[[138 105 105 112 128]
 [138 107 105 126 128]] -> 105

[[127 102 131 118 123]
 [131 118 124 125 129]] -> 102

[[146 125 122 151 107]
 [120 128 148 115 146]] -> 125

[[127 127 128 128 127 151]
 [128 128 128 152 152 153]] -> 127

[[137 103 128 134]
 [111 124 140 135]] -> 103

[[116 123 124 116 115]
 [104 134 122 135 114]] -> 123

[[102 145 144 145]
 [124 117 116 146]] -> 145
---
[108 135 134 104 151 149 133] 149
[152 119 139 124 120] 124
[102 114 143 146 130] 146
[140 122 128 133 140 130 152] 130
[109 139 117 103 122 135 140] 135
[152 126 124 145 117 150 137] 150
[117 111 114 149 137 116 154] 116
[150 114 136 157 117 126] 117
[153 112 155 120 118 122] 118
---
[[132 125 126 127 131 124 124]
 [128 128 128 128 128 129 129]
 [108 118 138 100 123 119 126]] ans = 119

[[111 113 136 111]
 [ 99 129 145 115]
 [103 123 142 113]] ans = 142

[[112 130 125 118 148 147 133]
 [123 112 135 121 150 135 106]
 [121 120 141 134 117 118 140]] ans = 118

[[118 100 134 107 113]
 [118 103 134 108 113]
 [134 101 126 121 131]] ans = 121

[[128 127 126 127 126 128]
 [129 125 124 128 124 128]
 [123 122 104 102 117 116]] ans = 117

[[117 110 139 149]
 [112 143 107 136]
 [107 109 130 128]] ans = 130

[[131 153 137 127 136 115]
 [111 127 122 116 133 124]
 [ 98 146 129 108 136 137]] ans = 136
---
[[132 127 129 129]
 [104 143 154 113]
 [129 108 115 120]]: 127

[[142 138 139 134 147 115]
 [133 124 124 125 137 131]
 [149 125 128 127 152 122]]: 138

[[140 152 150 122]
 [120 119 128 139]
 [112 141 137 123]]: 152

[[115 123 125 120 107]
 [130 144 114 118 148]
 [149 126 114 109 144]]: 123

[[105 136 132 110]
 [135 128 139 129]
 [122 141 126 134]]: 136

[[121 128 107 138]
 [128 121 112 139]
 [124 114 108 127]]: 128

[[126 108 135 106]
 [133 142 124 128]
 [149 116 155 122]]: 108

[[120 129 130 130 137 131 127]
 [137 122 118 103 133 143 133]
 [133 125 124 110 128 138 133]]: 129

[[143 111 147 140 142 127 126]
 [131 149 136 141 132 104 115]
 [128 131 123 125 131 140 124]]: 111

[[139 125 143 134 149 147]
 [138 142 156 133 124 151]
 [123 122 116 110 139 106]]: 125
---
[[130 131 133 137 136 121 129 118 123 129 130 125 128 130 123]
 [123 130 126 146 124 126 113 122 123 137 136 125 120 128 116]
 [124 129 127 142 137 123 116 129 109 122 129 135 138 129 125]
 [134 123 129 119 133 127 137 127 117 132 130 133 125 149 129]
 [135 127 122 125 135 124 132 125 138 133 128 139 133 122 129]
 [133 132 128 121 114 126 113 129 123 131 123 130 126 128 127]
 [121 127 133 115 137 129 136 135 111 122 121 145 119 125 127]
 [130 129 124 123 139 130 112 131 118 128 137 134 124 119 127]
 [123 128 126 122 123 129 130 127 136 132 132 128 123 132 121]
 [126 127 126 126 123 120 110 127 111 125 123 132 143 126 133]
 [122 126 125 123 128 138 104 125 111 124 123 133 131 123 120]]	123

[[115 118 122 131 132 127  99 134 126 125]
 [111 127 124 131 123 132 125 132 124 117]
 [139 150 145 131 119 119 126 124 114 127]
 [125 128 118 133 133 121 111 143 138 121]
 [151 108 118  99 138 156 131 140 120 102]
 [146 142 150 125 120 124 118 141 114 115]
 [129 140 134 116 136 127 138 122 122 138]
 [119 123 123 128 116 122 127 114 124 131]
 [145 136 125 118 123 111 133 126 138 128]
 [137 121 122 140 129 119 126 143 131 117]
 [156 147 152 120 138 111 106 141 114 125]
 [133 134 140 125 122 119 112 140 112 135]]	137

[[132 148 107 145 147 136 133 130 127 116 141 121]
 [130 142 105 138 147 117 125 130 123 126 140 119]
 [128 148 150 108 151 147 133 135 128 124 140 127]
 [128 133 143 139 135 129 131 134 122 124 129 113]
 [124 109 140 118 105 106 120 128 136 122 107 133]
 [132 128 121 144 129 147 121 116 125 130 125 138]
 [124 134 146 106 130 128 125 133 127 131 128 116]
 [126 141 139 144 136 120 125 132 126 116 134 129]]	132

[[122 145 125 123 132 120 118 109 117 135]
 [108 137 149 124 109 138 122 117 137 131]
 [131 111 149 146 120 106 134 118 125 127]
 [147 151 142 128 120 147 107 144 110 118]
 [124 148 112 121 141 107 109 123 124 127]
 [136 112 147 120 135 127 122 107 123 127]
 [128 142 130 108 146 136 129 118 132 129]
 [111 134 142 140 122 145 135 145 109 116]
 [116 134 119 119 130 137 114 110 124 142]
 [106 126 145 131 112 120 141 141 110 120]
 [126 118 136 140 121 129 145 148 117 150]
 [108 141 120 112 129 143 113 122 145 110]]	106

[[144 127 122 146 114 139 150 128 134 111 110 139 136 122]
 [115 127 134 114 139 118 111 128 122 151 144 115 119 133]
 [109 114 134 129 114 114 138 132 121 120 149 134 135 122]
 [108 111 135 125 114 113 135 132 119 133 151 132 135 122]
 [115 123 133 119 135 118 118 129 123 149 143 120 121 132]
 [109 120 135 116 135 114 116 131 120 151 150 118 120 133]
 [140 127 123 132 120 137 134 128 131 114 114 133 134 124]
 [129 123 127 129 119 129 131 129 128 120 127 131 132 124]
 [121 127 132 118 138 123 115 127 124 150 137 118 120 133]
 [144 150 122 135 139 140 126 124 137 112 109 131 126 133]]	129

[[118 135 135 109 138 125 142 132 122]
 [113 144 136 114 144 145 130 140 138]
 [140 139 142 141 136 121 115 132 149]
 [136 149 142 139 132 128 134 133 138]
 [120 120 111 118 120 124 141 104 132]
 [146 124 120 146 124 141 118 141 110]
 [131 114 131 136 140 123 146 140 149]
 [110 138 138 110 142 143 114 128 137]
 [119 134 132 126 112 107 112 148 137]
 [123 115 121 119 128 146 114 127 135]
 [132 116 151 136 115 109 124 135 144]]	119
